Here are some points, each followed by its number:
array([ 0.99, -0.11, -0.59, -0.18,  1.95,  0.46, -2.24,  0.13,  0.54,
       -3.31, -0.32, -0.39,  0.26, -1.27, -1.13, -0.82, -2.70,  1.71,
        1.16,  1.19, -1.61, -1.09, -0.75,  0.20, -0.14,  0.36,  0.73,
       -1.99,  1.17, -0.61,  1.47,  0.09]) 0
array([ 2.47, -0.93, -1.37, -0.64,  1.20,  0.27,  0.32, -0.71, -1.03,
        0.63,  0.63,  0.58,  0.14,  0.91,  0.93, -0.89, -0.18, -1.10,
       -1.21, -1.29, -1.41, -0.60,  1.98, -0.47,  1.83,  0.92, -1.80,
        0.44, -0.12,  0.28, -0.66,  0.43]) 1
array([ 1.17, -0.51,  0.23, -0.48, -1.49, -1.36, -0.05,  1.37, -1.38,
        1.26,  1.87, -0.32, -1.57, -0.35,  1.41,  1.04,  1.67,  1.02,
       -1.53, -0.83, -0.21,  2.11, -0.09, -0.68, -0.96, -0.45,  0.10,
        0.77,  0.44, -0.04, -0.52, -0.50]) 2
array([ 1.28,  0.81, -1.20,  1.15,  0.09,  1.06,  0.80,  2.09, -0.42,
        0.04,  0.31,  0.24,  0.96, -0.68, -0.13,  0.54,  1.04, -2.09,
       -1.05, -0.76,  0.99,  0.83,  1.36, -0.39, -0.64,  0.13, -1.87,
        0.86, -0.89, -0.27, -1.05, -0.61]) 3
array([ 1.02,  0.75,  0.56, -0.51, -0.22,  0.68, -1.05, -1.70,  1.56,
       -1.32, -0.60, -0.24,  0.45,  0.28, -0.99, -0.96, -2.57,  0.63,
        0.37,  1.12, -1.07,  0.14, -2.43,  0.75, -0.76,  0.45,  0.68,
       -0.83,  0.06, -1.57,  0.96,  0.07]) 4
array([ 0.48, -0.40, -0.36,  0.32,  0.13, -1.05,  0.31, -1.12,  0.43,
        0.51,  0.67, -1.59, -0.17, -0.09, -0.33,  1.53,  0.11, -0.02,
       -0.50,  0.70, -0.26, -1.14,  0.22,  0.71,  1.13,  1.39, -0.88,
        0.00,  0.54,  0.46,  0.01, -0.80]) 5
array([ 0.25, -1.30, -1.02, -0.47,  0.19,  0.76, -1.03, -0.49,  0.05,
        0.35,  0.91, -0.16, -1.41, -0.28,  1.10, -1.84, -0.50, -0.74,
       -0.58, -1.15, -2.70, -1.36,  2.89,  0.11,  1.39,  0.23,  0.04,
       -0.08, -0.39, -0.25,  0.39,  0.65]) 6
array([ 0.73,  1.09, -0.90,  0.25, -0.94, -0.52, -0.98,  1.10,  0.26,
        2.57,  0.32,  0.24, -0.52, -0.29, -0.63,  0.13, -0.14, -1.51,
       -0.23, -0.28,  0.61,  0.74,  1.71, -0.29, -0.50, -1.35, -1.41,
       -0.36, -0.58, -0.61,  1.01, -0.51]) 7
array([ 0.20, -0.64, -1.65,  0.82,  0.23,  0.33, -0.28,  0.92,  1.08,
        0.17,  1.07,  0.47, -1.85, -1.62,  1.99, -0.26,  0.45,  0.78,
       -1.17, -1.45, -0.04, -0.21, -0.61,  0.92, -1.26,  0.56,  0.57,
        0.08,  1.96,  0.42, -0.42,  0.95]) 8
array([-2.30,  0.20,  1.59, -0.04,  0.71, -0.38, -0.30, -1.62, -0.49,
       -0.21, -2.19,  1.16,  0.50,  0.49, -1.45,  0.47,  1.91,  1.21,
       -0.19,  1.40,  0.79,  0.24, -0.49, -1.80,  0.52, -1.00, -0.06,
       -0.95, -1.42, -1.23,  0.79,  2.00]) 9
New points follow, each followed by the numbers of its five nearest points above, looking only along the 4 directions in which the numbered points spread most, nearest first.
array([-0.15,  0.27, -1.11, -0.31, -0.99, -0.14, -1.19,  0.17, -1.04,
        0.74,  1.44, -1.00, -1.02, -0.42,  1.56, -0.40,  1.01, -1.59,
        0.30, -1.08,  0.72,  0.07,  1.31,  0.07,  0.25,  0.16,  0.22,
       -0.24, -1.70, -0.38,  0.70,  0.60]) 5 7 1 3 2
array([-0.33, -1.36,  0.32, -0.85, -0.48,  1.88,  2.10, -0.22,  1.50,
        1.28,  0.51,  0.97, -0.06,  0.48, -2.27,  1.38,  1.73, -1.35,
       -0.76, -0.01,  1.35,  1.37, -1.21, -0.70,  0.40,  0.63,  0.07,
        1.61, -1.00, -0.86, -2.78, -0.25]) 7 5 3 2 9
array([ 1.61, -0.16, -0.45,  1.08,  1.11,  0.72, -0.67,  0.22, -0.75,
       -0.16,  0.35, -0.22,  0.13, -0.96, -0.03, -0.62,  0.15,  0.44,
        1.81, -0.69, -0.46,  0.85,  2.62,  0.71,  0.89, -1.03,  0.68,
        0.68, -0.11, -0.29, -0.58, -1.19]) 5 7 1 6 3
array([ 0.09, -2.01, -0.35, -0.48, -0.53, -0.17, -1.35, -1.71, -0.28,
        0.83, -1.12,  1.46,  1.18, -0.97,  0.03,  0.23, -0.71,  1.19,
        0.25,  0.39, -0.31,  1.43,  0.55, -1.63, -1.31,  0.63,  1.04,
        0.49, -0.24, -0.89,  1.63,  1.75]) 5 9 4 7 8
array([ 0.23,  1.23, -0.75, -0.20, -1.02,  0.56, -0.66, -0.10, -0.36,
        0.63,  0.52, -0.49, -0.62,  0.02,  0.60,  0.19,  1.10, -0.44,
       -0.29, -0.18, -1.07,  0.97, -0.24, -0.58,  0.69, -0.29, -0.35,
       -0.12,  0.30,  1.53,  0.07,  0.09]) 5 7 2 8 3
array([ 0.04,  0.94,  0.06, -0.44,  0.36, -0.38, -0.51,  2.86, -1.67,
        0.65,  1.05,  0.12,  0.93, -0.99,  1.23, -0.69, -0.91,  0.59,
        1.81, -0.41, -1.53, -0.48,  1.44,  0.33,  1.03,  1.83,  1.52,
        0.89, -1.50,  0.51,  0.00, -0.62]) 5 6 1 7 8
array([ 0.99,  1.32, -0.17, -0.15,  0.65, -0.36, -1.06, -0.62, -0.63,
       -0.81, -0.68, -0.25, -0.79,  0.86,  0.19, -1.69,  0.64,  0.07,
        1.55, -0.59, -0.90, -1.71,  0.44,  1.17,  0.51,  0.71,  1.50,
       -0.31, -0.30,  0.96, -0.64,  0.89]) 5 6 1 4 8
array([ 0.15, -0.09, -2.02,  0.08,  1.68, -0.90, -0.72,  2.27, -0.16,
        0.44,  1.05,  0.68,  0.72, -0.58,  1.07, -0.75,  0.44,  0.15,
       -0.21, -0.95, -0.32, -0.11,  2.00, -1.03, -0.05,  1.09, -2.07,
       -0.32,  0.14,  0.23, -0.11,  1.15]) 5 1 7 6 3
array([ 2.05, -0.62, -0.78, -0.06,  0.57,  0.11, -1.10,  0.46,  0.03,
       -0.22, -0.07,  0.98, -0.21,  0.94, -0.64, -1.53,  0.66,  0.17,
       -2.19, -0.88, -0.47,  0.14,  1.25, -0.36,  0.67,  0.37, -0.85,
        0.06, -0.10, -0.96,  0.97, -0.23]) 5 1 7 6 3
array([-1.42,  0.94,  0.56,  0.56, -0.41,  1.60, -0.42,  0.87, -0.24,
       -0.83, -0.56,  0.66, -0.62, -0.31,  0.80, -0.03,  0.36,  0.45,
       -0.19, -2.08, -0.37,  0.12,  3.17, -0.30,  1.51, -0.69,  1.29,
       -1.57, -0.09,  0.21, -0.18, -1.04]) 5 7 1 6 8
array([ 2.05,  0.06,  0.25,  0.43, -1.07,  0.06, -1.41,  1.36, -0.71,
        0.04,  0.75, -0.68, -0.09, -1.15,  1.00, -1.14, -0.24, -0.88,
        1.51, -0.18, -2.89, -0.14,  1.02,  0.44,  0.05,  0.38,  1.29,
       -0.55,  0.42, -0.36,  1.48, -1.76]) 5 8 6 1 7
array([-0.58,  0.51,  0.32,  0.39, -1.23, -1.38,  0.72,  0.70, -1.83,
        0.83, -0.44,  1.13, -0.97,  1.13, -0.80,  0.63,  2.38, -0.82,
        1.04, -0.27,  1.62,  1.28,  1.36, -1.02,  1.58,  1.77,  0.65,
        0.55, -1.95, -1.14, -1.02,  1.15]) 7 5 3 9 2
array([ 0.44,  0.35,  0.59, -0.53,  0.18,  0.53, -0.65, -1.27,  1.88,
       -0.48, -2.01,  0.48,  0.19, -0.32, -0.21, -0.17,  0.71, -0.28,
        0.18,  0.14,  1.11,  0.18,  0.70, -1.12,  1.61, -1.54,  1.00,
       -0.99, -0.53, -1.08, -1.46, -0.18]) 5 9 7 4 3
array([-0.64,  0.20,  0.85,  0.22,  0.29,  1.14,  0.45, -0.04,  0.22,
       -0.13, -0.36,  0.66,  0.84, -0.98, -1.32,  0.65,  0.50,  0.05,
       -1.67, -1.28,  0.01, -1.07, -0.36, -1.22,  0.93,  0.03, -1.97,
        0.83,  0.85, -0.80, -0.09,  1.37]) 5 7 3 1 9
array([-4.40, -0.40,  1.07, -0.13,  1.96,  0.81,  2.55, -2.89,  2.19,
       -1.40, -2.40,  1.80,  0.35, -0.07, -0.72, -0.24, -0.32,  1.44,
       -0.98,  0.75,  2.16,  0.06, -1.83, -0.61, -0.29,  2.00,  0.86,
       -1.23, -1.10, -1.82, -1.54,  0.53]) 9 4 5 0 7
array([ 0.27, -0.12,  0.62,  0.20, -0.19,  0.28,  0.82,  0.06,  0.51,
       -0.93, -1.70,  0.95, -0.98, -0.83, -0.12, -0.73,  1.10,  0.26,
        0.24,  1.37,  2.01, -0.58, -1.58, -0.39, -0.92, -0.72,  0.26,
        0.96, -0.86,  1.00, -0.10,  0.09]) 5 7 9 4 2
